One turn moves every row onto another: examples first, then more rows asked
J_955: [-466,   46,  207, -161,   -5,  -23,  -37,  193,  154,   30,  230,  -26,
  292, -132, -471,  104]
J_244: [-376,    3, -219,  -71, -283, -332,  -77,  -67,  -66,  216,  149, -242,
  186, -144,   13,  275]
J_176: [-365,   55,  360, -122,   -8, -153, -114, -309, -134,   29,  328,  -12,
  -28,  -88, -137,  308]
J_972: [ -13,    9,  311,  -19,  127, -291,   14,   -4,    0,   26,  -42,  -20,
   61,   41,  -44,  435]
J_390: [-119, -176,  207, -294,   92, -365,   28, -176,  132,   82,  189, -133,
  121, -161, -131,  409]
J_219: [-515,  122,  120,  -99,   57,    5,  194,   54,  220,  140,    9, -119,
   66,  -50,  -96,  126]
J_355: [-354, -147,   40, -140, -191, -476, -178,   84, -203,  129,  226,  -93,
  328, -230, -193,  397]
J_37: [ -68,   27,  195, -138, -172, -103, -292,  138, -109, -164,   74,   82,
  226,  -69, -221,  348]
J_969: [-268,  284,  -14,  132,  -39, -323,  238,  131,   21,  169,  228,   38,
  203,  -81,  134,  112]
J_645: [-135,   43,  341,   14,   71, -195, -227,   88, -157,  258,  178,  243,
  348,  -44, -224,  188]
J_173: [-391,  114,  -55, -107,   -7, -110,  -78, -224,   -1,  337,  403,  132,
  394, -156, -230,  108]
J_927: [-361,  -50,   61,  112,  114, -136,  265,   44, -141,  189,  372,  -96,
  176,   45, -190,  443]
J_455: [-373,  104,  140, -264,  214,  -60,  188,   46,  180,   91,  -11, -107,
  102,  -44,  -60,   72]
J_666: [-325,   94,   79,  116,  -98, -263,  124,  182,  -22,  310,   55,  259,
  291, -135,   66,  244]
J_111: [-411,   91,  276, -253,  155,  -53,  -34,  213,   20,  -79,  192,  -76,
  334,  -90, -393,  137]
J_979: [   6,  102,  115,  -44,  146, -314,  -63,  121,    3, -127,  375,   -1,
  -20,  -43,  -26,  159]
J_86: [-580,   15,  176,  -34,   18,  -13,   73,  132,  263,  165,   30,  -43,
  130, -124, -195,  243]
J_871: [ -38,  148,   29,  -34,  129, -404,  145,  206,   67,   19,  229, -119,
  177,  -67,  141,  182]
J_301: [-373,  145,  216, -299,  326,  -90,   91,   25,   81,    2,  119,   -1,
  102,  -64, -144,   31]
J_463: [-133,   64,   43,  132,    9, -266,  -15,  227,  114,  222,   60, -105,
  517,  -32, -144,  406]
J_528: [  -9,  252,  243, -242,  -83, -278, -159,  -80,  -15,   41,  -24,  -69,
  481,  -72, -142,  151]
J_198: [-456,   92,  -30,  -44,  143, -254,   22,  -63,   37,  188,  220,  -78,
  544, -175,  -64,  510]
J_293: [-133,   41,   33,  273,   25, -204,   92,   56,  122,  248,  292,  115,
   46,   43, -231,  242]
J_735: [-182,   80,  -60, -129,  -93, -246,  287, -188,  111,   60,  365, -273,
  158,  -36, -245,  225]
J_752: [-452,  -91,  -27,   59, -283, -311, -126,   13, -222,  235,  337,  -51,
   79, -137, -160,  272]
J_902: [-204,  101,  103,  -38, -356,  -32, -180,   55,  -90,   43,   90,  258,
  249,  -94, -273,  187]
J_185: [-118,  298,  -18,   65,  -52, -341,   66, -178,  289,  -17,  100, -121,
  166,  -52,  -86,  304]
J_214: [ -74,  289,  275,  -18,  -89, -148,  -13, -193, -130,    1,  183,   59,
   16,   83, -195,   61]
J_181: [-223,  -77,    6, -221,   25, -384,  -17,   -2, -446,   32,  307,   54,
  154,  -59, -226,  244]
J_47: [-416,  225,  252, -302,  262,  -92,    4,   68,   28, -125,  182,  -59,
  259,  -89, -255,   77]
J_309: [-183, -161,  178, -259,  -23,  -13,  -89,   -4, -213,  370,  174,  -29,
  397,  -25, -200,  189]
J_70: [-542,   27,  158, -111,  -47,  -56,  -25,  148,  305,  100,  110,  -50,
  276, -193, -349,  205]
J_496: [-308,  398,   60,  177, -132, -180, -128,  -28,    7,  151,  292,   46,
  460,  -59, -238,  129]
J_612: [-284,  148,   21,  -35, -316, -189,  -44,   75,   47,  189,  -41,  226,
  439, -193,  -90,  234]
J_280: [-273, -177, -154, -112,    0, -323,  -53,  -31, -173,  279,  105,  -57,
   41,  -79,   83,  322]
J_81: [-323,   87,  -63, -207, -217, -454,  -94,  -95, -258,  -12,  370,  -47,
  289, -192, -297,  181]
J_206: [ -41,  216,  109, -133,  -56, -231, -246,   22,    9, -300,  265,  -51,
  123,  -92, -134,  237]
J_46: [-330,  104, -216, -128,    9, -307,  -11, -223, -256,   91,  243,    2,
    2,  -54,   26,  193]
J_727: [-312,  179,  228, -259, -183,  -54, -109, -200, -186,   39,  126, -297,
  379,  -51,  -91,  268]
J_642: [-232,   69, -140, -296,   55, -415,   -5,  -93, -321,  -40,  115, -120,
  258,  -80,   -8,  326]

J_390 moves to J_176
J_219 moves to J_455
Now find these:
J_972 moves to J_214
J_642 moves to J_181
J_666 moves to J_969

